0: [124 213 175 127 149 227 150 148 158 166 177 149]
1: [165  93 114 113  93  68 102 128  71 116 150  92]
2: [109 102 114 169 132 116 136 132  53 129  85 151]
3: [131 214 108  96 154 174 122 137 127 133 131 165]
4: [164 160 116 159 137 176 120 129 108 134 237 136]
5: [140 123 168 147 126  88 136 119 138 131  84 112]
6: [129  56 113 115  92  70  95 106  64 155 111  53]
7: [127 197  83 178 170 191 117 107 207 114  50 162]
8: [127 125  71 133 146 117 127 119 137  64  48 157]
9: [109 128 102 105  93 186 153 198 120 147 171 105]
10: [103 135 161 136 157 146 122 160 139 131 151 141]
11: [180  92 124 128 136 112  55  97 102  96 134 124]
12: [132 145  76 148  88 152 142 139  93 146  65 119]
13: [124 133 110  96 150 143 143 160 134  89 162 153]
14: [ 99  80 105 117 122 153 115 109 136 142  36 104]
15: [155 112 112 144 124 117 115 130 163 117  67  90]
16: [104  82 119 174 126  51 186 122  95  99 102 181]
17: [158  75  81 146 125 160 128  97  99 147 108  79]
18: [146 133 140 131 113 127 151  95 140 150 155 118]
19: [110  90  90 119 154  92 139  88 105 128  31 117]
20: [113 169 163 135 120 192 107 143 153 135 211 188]
21: [189 100 135 141 141 120 122 134  66 129  20  94]
22: [222 154 184 117 142 143 127 118 150 159 217 139]
23: [102  80 128 135 102  59  82  95  94 110 102 134]
24: [ 96 124 130 162 104 173 144 162 151 158 108 104]
25: [193 120 119 110 106  80  90 117  87 110 113  80]
26: [169 154 128 104 103 144 122 105 146 145 179 123]
27: [ 95 101 132 113 123 125 154 128  65 153  32  74]
28: [130 153 146 123 131 114 148 136  89 155 118 144]
29: [149 142 135 110 110 132 137 151 143 137 122  76]
30: [111 155 121 113 141 115 165 127 123  97 190 117]
31: [169  86 140 137  84  87 170 123  78 121 116  86]
32: [ 91  87 130 133  89 110 113 137  73 123  77 107]
33: [150 215 175 140 177 173 120 127 235 118 197 150]
34: [186 127 153 118 186  77 153 114 114 106 172 196]
35: [135  83 114 143 136 103 142 103 126 102  50 121]
36: [218 118 113 120 119 185 124 202 144 138 128 103]

[126  86  94 165 118  81 132 127 119  79  83 110] 35 15 8
[159 129 160 139 119  90 103 135 111 136 180 189] 34 28 18
[111 102 110 142 120 133 124 195  80 110  73 100] 32 2 12
[156 137 127  70 106 147 115 119 130 147 125  93] 29 26 18
[147 122 130 117  75  98  83 101 131 121 108  34] 25 29 15
[153  84  93  84 130 121 137 136  84 141  99 107] 17 1 32
[ 97 151 129 105 137 130 161 126 177 126  97 105] 29 5 24
[110  91 137 105 124  53  92 110 153  59  15  98] 35 19 15
[ 45  86 108 123 133 107 169 111 110 117  40 135] 19 35 14
[ 90 171 154 127 130  86  98 110 128 135  92 104] 5 28 29
[116  79 146 161 110  85 179 110  31 137  97 142] 2 16 31
[159 139 143 152 103 189  99 127 180 169 228 160] 20 4 26
[151 165 119 107 169 175  91  80 176 182 133 105] 26 18 3
[161 195 148 135 152 131 136 151 108 139 231 149] 4 22 30
[171 161 143 130 127 127 125 185 105 106 179 152] 13 10 28
[121 134 149 108 114  93 102  96 104 134 153 115] 18 28 1
[124  99 135 121 130 112 100  92 113 138 172 101] 18 11 26
[ 56 111 134 168 128 171 142 130 122 216   8 131] 14 27 24
[138 162 178 145 157  72 153 111 110 127 158 141] 28 34 18
[167 156 144 117 137 126 115 107 152 100 209 141] 26 30 22
[139  94 164 148 108 127 133  97  75 128  95  79] 31 32 5
[ 99 170 142 174 116 113 110 146 170 147 166 133] 10 18 24
[108 108 149 160  93  91 128 109  71 127  71 166] 2 32 23
[134  79 106 141  70 102  99 114 122 126 186  89] 1 18 6
[ 86 129 144 112 124 136 124 145 119 131 140 121] 10 28 29
[137 116 141 152 138 108 102  97 109 128 126 182] 28 11 2
[130 145 133 175 198 138 129 117 160 129  62 106] 15 5 35
[ 95 104 145 103  88 129 115 118 168 144 132 153] 18 10 26
[ 94 103 127  98 138 162 142 110 124 153 104 105] 14 24 29
[ 57 126 137 129 149 110 111 151 152  91 100 203] 10 13 8
[126 151 135 106 127 105 107 122 127  66 167 201] 13 30 34
[ 70 104 131 167 139  71 159 128 119  97 117 159] 16 2 23
[117  89  97 150 146 136 173  96  92 154 135  99] 17 18 2
[ 62 124 149 183 121 126 132 148 173  97  84 140] 24 10 5
[101 119 120 127  91 125  88 126 160 124 119  67] 29 15 24
